In the rows, 128 means zero.
The rows of R fall into a few groups, which share some directions, and each row is roughly a mix of its group's hidden directions, except one row that fits no group.
R (117 x 11):
[[146 155 138  99 155  88 148 176 155 105 104]
 [121 129 191 151 144 140  96 135 132 163  88]
 [117 131 120 118 109 116  82 151 176  72 135]
 [147 123  88 171 155 167 116  84 112 136 109]
 [126 113 159  72 122  94  78 102 127 128 142]
 [159 108 116 134  98 138  62  97 133 132  98]
 [ 95 180 168  82 125 113 124 152 152 128 125]
 [137 118  65 110  85 137 103  91 124 109 121]
 [159 105 107 114 117  72  95  92 101 137 111]
 [111 116  94 145 174 108 108 138 160 162  86]
 [117 138  50 133 107 131 127 148 120 110 164]
 [125 152 164 143 170  98 140 177 157 139 105]
 [120 128 187 157 150 137 122 132 129 167  80]
 [114 124  74 118 114 123 150 119 114 115 195]
 [ 86 142 110 135 126 140  95 132 150  59 131]
 [144 132 156  99 163  78 174 142 149 111 113]
 [170 133 151 148 126 105 162  98  99 164  91]
 [129 144 129 116 110  74 169 182 128 126 153]
 [136 143  98 100  72 137 119 139 116  73 109]
 [ 66  97 110 141  98 141 112  96 109 123 157]
 [102 125  95 174 124 193 140 132 131 125 152]
 [140 136 105 163 166 110 134 166 174 114  91]
 [140  85 114 141 114 122 136  56 103 128 147]
 [122 131 155 119 120 126  77  93 129 168  78]
 [ 73 138 122 125 111 136 101 153 146  70 144]
 [123 122  96 179 115 199 125 126 126 132 126]
 [146 145 160  79 154  88 110 163 128 112 101]
 [155 131 171  88 120  83 151 104 147 105 103]
 [123 134 161 158 153 118 157  99 152 167  80]
 [149 124 118 132 159 106 164 119 107 189  92]
 [134 110 111 148 163 140 183 111  75 146 128]
 [114 148 178 114  96 129 168 123 101 173 140]
 [128 150 134 160 177 118 160 164 163 144  95]
 [151  89  99 111 126 102 111 104 108 101 183]
 [ 91 121 132 154  97 182 104 116 109 108 165]
 [174 133 137 106 157 125 124 121 148  81  76]
 [130 149 141 105 137 136 124 211 155 128 136]
 [121 118 101  93 109 107 141 121 108 100 196]
 [154 110 123  73 105 107  81 118 133  92 113]
 [137  87  76 159 140 172 101 114 122 141 145]
 [159 114 114 136 110 115 104  69 109 146  81]
 [131 130  85 154 183 131 167 137 162 140 107]
 [ 90 111  78 148 108 140 101 116  83 145 150]
 [138 125 160 143 167 159  95 178 133 134  90]
 [142 103 114 102 114 163  80 111 121 109 180]
 [163 133 112 102 159 129 155 164 151  79 156]
 [135 143 130 168 137 141 123 160 192 136  88]
 [120 108 173  99 155  77 172 113 122 135 120]
 [162 138 164  90 119  66 149 125 147 126 117]
 [149 139 189 139 117 155 102 125 135 135  75]
 [139  98 122 124 108  56 138 149 147  98 107]
 [154 114 117 190 132 177 157 118 149 140 138]
 [148 116 145  74 142  77 163 121 138  97 131]
 [146 133 151 128 111  61 152 122 127 148  82]
 [118 159 157  79 143  92 136 164 143 100 104]
 [112 130 130 154 156 134 199 109 124 149 163]
 [142 149 122 132 120  87 183 181 148 113 130]
 [138 119 127 123  85 182  78 119  98 112 144]
 [ 87  77 100 130  98 142 103 134 129 116 172]
 [111 146 134 150 140 179 164 183 124 125 153]
 [128 157 126 152 172 107 173 172 161 130 126]
 [127 124  82 139 152  91 130  93  95 132  80]
 [149 140 136 162 156 145 103 165 158 148  76]
 [117 138 121 174 103 180  88 126 114 154 103]
 [112 111 108  86  85  94 108 111  96 112 162]
 [134 133 130  96 135  87 180 152 126  90 164]
 [108 128  72 140 165 109 181 143 134 134 147]
 [123 123  64 123 129 138 140 136 124 109 192]
 [ 96 140 168 129 127  89 146 151 156 178 148]
 [161 114 161 136 139 136  93  90 113 177  97]
 [ 93 136 131  98 145  97 149 172 135 105 177]
 [135  79 138  86 115 153  98 101  85 114 131]
 [131 137 111 143 116 131  81 139 141 138  54]
 [138 177 146 112 152  88 146 145 148 103  83]
 [140 114 110 126 100 182 132 113  80 107 167]
 [135 120 101 163 176 113  98 126 128 155  76]
 [141 137 137 173 126 198 135 148 157 135 113]
 [150 114 163  97 109 122  68 111 136 122  89]
 [ 93 158 153 108 120 112 177 176 143 121 151]
 [131 133 162 154 127 148 157  72 142 169  98]
 [123 121  78 108 102 127 132 116 114 105 195]
 [ 99 117 133 119  76 111 138  87 124 149 178]
 [ 69 157 140  87 141 132 129 172 140 144 141]
 [132 102 144 116  95 156  80 100  97 132  85]
 [128 135 138  91 133 120 131 178 157  74 160]
 [142 134  99 170 127 174 112 168 159 107 102]
 [187 117  93 157 154 127 114  93 135 134  95]
 [ 57 122 130 107 101 129 106 135 140 101 163]
 [ 89 125 100 182 140 149 109 116 131 173 105]
 [163 115 149  93 107 124 108  75 147 123 170]
 [139 139 134 139 123 205 100 127 125 122 169]
 [179 105  89 132 143 122  91  92 161 133 117]
 [ 75 135 109 159 127 149 145 170 120 153 167]
 [129 145  99 131 156 117 162 157 154 112 190]
 [189 115 107 150 145 128 116 118  90 138  83]
 [177  94 108 147 127 167 113  86 120 128 159]
 [121 128 128 162 118 204  94 127 135 143 111]
 [172 131  88 150 155 150  86 120 161 114 105]
 [106  86  79 150 140 173 113 125 113 123 161]
 [157 114 103 129  99 149  79  89 102 118  94]
 [128 157 174  79 137  91 172 136 124 121 135]
 [129 148 147 170 162 133 144 148 157 154  73]
 [109 158  86 114 164 135 161 165 161 104 142]
 [138 100 119  90  86 145  84  97  97 106 141]
 [127 117  77 128 160 152 141 169 118 108 174]
 [120 126 123 166 130 189 138 117  88  96 155]
 [135  98  96 159 147 162  98  70 127 125 117]
 [ 81 114 161 118  74  97 136 112 113 113 153]
 [109 115 108 169 107 190 119  95 112 150 141]
 [ 97 151 160 105 126  84 165 174 125 136 109]
 [110  97 108 124  91 137  74 100 124 133 174]
 [129 125 109 170 144 182 141 171 148 111 158]
 [117 147 102 166 158 182 114 118 112 162 101]
 [134 140  89 147 172 123 104 164 179 135 109]
 [162 146 129 114 151  93 132 114 143 181  81]
 [145 149  87 126 197 147 128 110 137 139 100]
 [160 147 122 117 171 111 145 109 127 182  87]]
Here is one row of each group, with its name. Which group are the others in?
[151 113 161  73 130  82 148 104 136 102 115]
V
[125 141 168  66 107 143 132 142 112  96 162]
U
[198 140 131 113 153 107 126 148 160 144  99]
Y

[174 162 127 128 186 161 158 141 118 127 118]
Y
[132  94 107 165 100 156  95  75 116 137 142]
Y
[127 134 105 175 166 181 158 158 130 119 125]
U
[147 132 102 175 140 195  99 119 121 132 123]
Y
[102 111 135 139  92 160  87 110  83 149 159]
V
[ 96 142 147  95 104 162  85 139 154 141 169]
Y
[111 110 151 112  95 100 136  80  94 147  88]
V
[127 145 138 150 171 176 118 186 139 129 112]
U
[136 113  99 147 186 162 177 143 131 128 111]
V
[136 129 164  78 126  71 141 142 129  99 151]
V
[119 110 108  97 101 121 136 104  79 106 181]
U
